In the rows, 128 means zero.
Rotation paths and how fast each direction turns (deg/step):
Each turn is a multiple of 5 degrees from 10 to 175, or 0.
Each row of a path follows its step; steps can be skipped.
Path 1:
step 0: [130 138 118 130 121 133 130 118 129 109 137 144 133 129 129 127 116 132
 133 122 126 136 131 129 134 134 138 112 134 127 120 119 123 129 129 135
 131 143 119 134 127 139 138 121 126 131 119 136 115 132 117 136]
step 1: [128 118 123 124 130 130 117 135 137 127 135 133 132 130 126 110 118 136
 121 115 125 129 140 137 119 121 118 123 133 124 128 126 121 116 141 130
 121 124 116 125 134 131 132 120 140 124 128 117 123 131 112 115]
step 2: [138 133 114 123 134 136 126 119 134 121 147 138 137 126 126 127 118 134
 125 118 132 128 130 141 118 129 134 119 122 119 124 130 132 124 136 140
 136 137 134 131 120 132 137 136 118 113 129 136 136 136 130 131]
step 3: [114 137 123 133 130 129 118 129 130 127 135 132 131 124 139 112 117 128
 122 126 114 143 133 139 139 135 134 116 125 123 130 130 124 122 135 135
 127 140 114 124 132 138 118 125 130 132 133 135 127 123 111 122]
step 4: [135 126 112 117 133 120 113 114 127 119 140 131 134 129 131 114 116 123
 128 119 138 123 129 131 129 127 120 122 134 120 126 126 113 113 132 126
 142 128 122 135 131 127 130 118 132 121 126 132 124 138 139 120]
step 5: [124 131 132 134 134 144 125 118 122 131 137 138 123 123 131 118 120 122
 114 132 133 133 128 140 123 138 134 120 123 120 132 124 129 122 141 124
 125 133 129 125 123 143 139 127 133 115 145 126 132 143 114 125]
step 6: [118 129 110 128 132 118 130 119 120 124 126 138 140 116 134 119 125 131
 124 130 114 135 130 139 134 130 136 124 130 120 126 120 117 116 129 141
 144 132 122 126 134 131 140 134 139 120 118 128 133 124 134 121]
step 7: [126 140 132 122 130 121 117 124 133 123 128 144 127 125 126 120 120 122
 123 129 141 127 126 142 125 135 127 121 139 116 119 126 110 136 141 127
 129 129 115 134 133 140 132 119 122 127 128 121 122 141 120 136]
step 9: [127 130 121 127 142 122 135 122 134 125 130 150 130 118 129 114 132 137
 122 116 121 129 136 138 119 128 132 118 140 125 121 118 125 130 140 141
 126 140 123 125 114 132 133 125 132 132 122 131 129 135 122 133]
step 10: [121 127 120 126 126 125 124 140 135 125 139 129 134 127 125 129 118 140
 127 122 129 142 134 143 128 126 124 125 120 119 115 137 119 122 135 136
 143 130 116 138 138 142 129 118 121 115 131 120 126 134 119 126]
step 11: [135 128 126 118 132 124 117 123 133 124 150 138 135 126 136 127 112 125
 133 122 126 127 133 133 125 139 132 128 138 126 139 120 125 117 136 132
 130 149 124 127 125 125 131 134 130 136 129 139 126 140 115 127]
Directions:
[131 129 128 129 128 131 130 128 126 125 127 127 125 126 130 130 124 131
 126 131 131 130 128 129 127 129 131 126 124 128 122 129 127 133 125 124
 128 127 131 131 128 131 128 124 126 128 129 130 130 128 124 127] : 145
[128 127 131 125 127 130 126 130 129 126 129 125 127 132 129 128 127 128
 126 128 130 127 128 130 121 130 128 130 130 126 129 125 130 127 130 124
 128 128 130 127 132 121 131 127 132 126 128 131 129 131 127 128] : 110
[125 126 127 130 127 126 127 128 130 127 129 131 127 130 126 126 131 128
 128 129 129 131 127 126 130 127 130 128 133 127 123 127 128 129 128 128
 132 123 126 130 128 122 124 124 129 125 128 128 127 125 125 127] : 120
[128 131 128 130 125 130 128 128 127 127 124 132 127 128 127 130 127 127
 129 127 128 126 128 128 128 127 130 129 130 126 126 125 126 130 127 129
 124 123 129 128 131 129 134 130 130 127 122 122 127 126 126 131] : 45
Path 2:
step 0: [138 110 144 140 116 132 124 131 118 144 138 128 138 121 122 121 121 132
 137 133 133 143 119 131 121 129 139 133 131 130 128 129 150 120 124 127
 117 113 126 122 123 106 127 122 125 128 125 133 131 125 120 127]
step 2: [142 129 114 119 120 132 133 131 122 123 141 120 124 148 124 125 133 142
 129 118 131 132 123 121 117 107 136 137 114 123 123 126 120 135 137 127
 132 131 131 114 122 126 126 124 111 126 114 124 118 143 133 131]
step 3: [139 132 126 125 134 135 147 120 125 130 127 122 123 123 134 128 139 111
 131 134 132 124 116 117 122 137 135 145 128 112 145 137 126 118 137 129
 137 120 123 139 115 133 133 135 135 120 118 127 113 112 124 130]
step 4: [117 122 131 127 139 111 119 123 137 121 127 130 136 137 129 126 127 121
 113 116 112 118 110 126 123 120 112 127 120 134 138 124 114 130 129 141
 131 139 128 139 131 127 135 126 130 115 125 135 130 123 128 150]
step 5: [145 114 120 132 133 119 126 132 138 133 142 144 129 112 120 131 125 125
 141 118 128 127 135 118 122 131 130 123 143 137 145 130 120 127 136 130
 129 141 123 120 129 127 127 129 143 128 126 116 135 141 148 126]
step 6: [113 118 137 123 133 123 130 133 135 133 129 132 121 123 134 141 112 141
 148 117 129 121 130 127 128 130 136 117 126 113 126 126 131 122 116 126
 127 124 136 143 121 139 121 135 150 130 144 125 129 124 113 130]
step 7: [124 140 130 123 116 133 118 139 122 119 132 112 134 123 130 139 133 130
 128 116 145 127 150 124 126 130 115 120 117 133 128 123 144 144 132 135
 132 136 144 127 138 123 131 119 137 131 133 133 140 124 132 133]
step 8: [139 132 124 127 135 132 119 121 130 129 141 121 130 132 139 130 137 122
 132 133 142 141 138 133 144 138 132 112 123 131 124 126 128 115 124 137
 123 133 126 131 132 123 125 126 125 138 126 115 101 140 117 110]
step 9: [126 124 136 130 136 130 137 128 120 139 120 118 131 141 127 135 120 129
 114 132 132 127 125 140 149 135 126 132 137 135 121 142 133 138 127 134
 127 133 130 120 115 149 128 111 120 138 126 125 125 113 117 140]
step 10: [134 140 132 135 125 132 117 132 131 110 134 127 135 140 133 120 118 129
 116 134 109 132 142 131 129 142 129 138 138 127 140 130 124 141 147 116
 124 127 120 138 126 131 135 123 109 127 136 126 137 140 128 123]
step 11: [117 136 105 122 121 129 130 126 128 136 136 140 117 125 121 103 117 131
 130 129 132 119 121 141 125 134 141 135 135 145 128 138 125 127 119 128
 126 125 120 125 129 128 139 146 122 120 134 121 125 123 115 123]
Directions:
[128 127 125 130 130 129 126 129 125 131 128 128 126 126 125 126 126 126
 131 126 131 128 128 128 130 128 130 134 126 132 128 132 131 132 126 130
 131 128 131 127 127 128 127 123 128 128 123 132 131 128 131 129] : 160
Path 3:
step 0: [138 124 107 122 135 127 119 121 128 128 112 118 141 122 121 123 121 132
 117 139 123 138 130 134 135 143 123 137 139 138 116 144 115 134 120 130
 121 132 126 130 120 137 133 125 127 126 127 125 128 123 122 128]
step 2: [128 133 121 129 146 140 125 134 130 118 143 122 122 139 127 130 126 126
 131 133 127 135 114 136 131 116 142 122 130 135 120 133 118 118 116 120
 127 145 141 117 127 125 113 127 126 119 125 126 123 140 132 130]
step 3: [140 127 115 121 131 129 111 137 144 129 124 126 126 120 137 139 122 132
 134 125 136 122 126 127 135 123 120 147 134 138 121 127 112 122 117 124
 124 143 128 119 135 140 118 136 121 134 128 134 125 125 138 127]
step 4: [129 116 131 129 131 124 119 138 137 119 136 120 133 116 137 118 124 126
 128 117 128 133 138 133 129 125 126 131 145 126 111 138 125 133 140 132
 111 128 135 122 124 136 137 140 122 126 135 121 109 123 115 126]
step 5: [139 120 109 125 141 125 122 130 129 117 137 119 132 129 130 124 127 136
 111 140 116 144 127 131 128 130 130 133 130 119 126 129 119 125 123 134
 122 121 143 136 116 128 134 126 122 109 128 117 129 134 136 130]
step 6: [128 128 128 130 129 132 129 136 134 125 144 126 124 123 112 137 120 131
 134 133 125 128 122 120 142 128 131 146 126 124 120 117 114 127 113 132
 112 130 130 134 124 142 113 123 136 126 119 124 130 133 126 146]
step 7: [130 132 131 127 141 143 140 134 129 128 128 123 125 127 127 121 129 125
 140 134 128 141 134 140 142 110 130 134 145 129 125 140 116 127 124 122
 113 148 127 119 126 131 125 144 133 134 128 128 132 129 124 130]
step 8: [136 117 107 113 133 136 126 137 145 131 122 117 134 130 142 138 120 129
 125 117 134 145 124 140 120 130 117 125 136 127 128 130 120 126 117 132
 115 130 125 120 126 132 134 124 127 133 136 121 132 124 129 129]
step 9: [132 118 138 126 122 129 114 128 140 132 148 110 137 123 120 123 124 135
 122 122 124 131 129 139 112 138 134 134 127 123 112 132 119 134 125 129
 114 131 136 123 126 133 122 119 131 126 130 126 115 138 131 132]
step 10: [139 129 123 120 141 133 127 125 124 114 134 125 127 133 119 122 119 133
 131 141 120 126 138 136 126 115 138 139 137 117 116 142 122 113 118 124
 120 121 130 137 136 138 116 127 118 119 127 132 127 134 137 122]
step 11: [122 127 105 119 132 137 125 139 134 126 121 136 125 134 116 135 122 125
 130 133 122 126 128 121 136 122 122 139 140 137 116 129 126 136 110 128
 117 129 126 120 119 144 120 128 124 130 132 123 120 129 111 131]
Directions:
[124 125 131 125 128 127 130 129 127 127 127 131 127 128 129 130 126 125
 129 132 125 128 127 128 124 122 130 123 128 128 125 129 124 129 131 129
 128 130 129 131 129 131 130 128 128 127 130 125 129 124 131 127] : 125
[126 129 127 130 129 125 124 131 126 126 129 131 123 128 131 129 130 130
 126 127 128 126 126 126 131 127 127 131 132 127 128 123 127 128 130 130
 128 127 132 129 128 126 130 134 129 124 130 129 125 126 129 129] : 40
[129 126 128 131 124 131 125 128 128 131 128 124 124 128 128 129 128 126
 127 128 124 129 122 127 129 130 128 131 124 131 128 129 126 128 125 133
 132 131 124 128 128 129 128 127 130 125 129 126 126 127 129 126] : 120
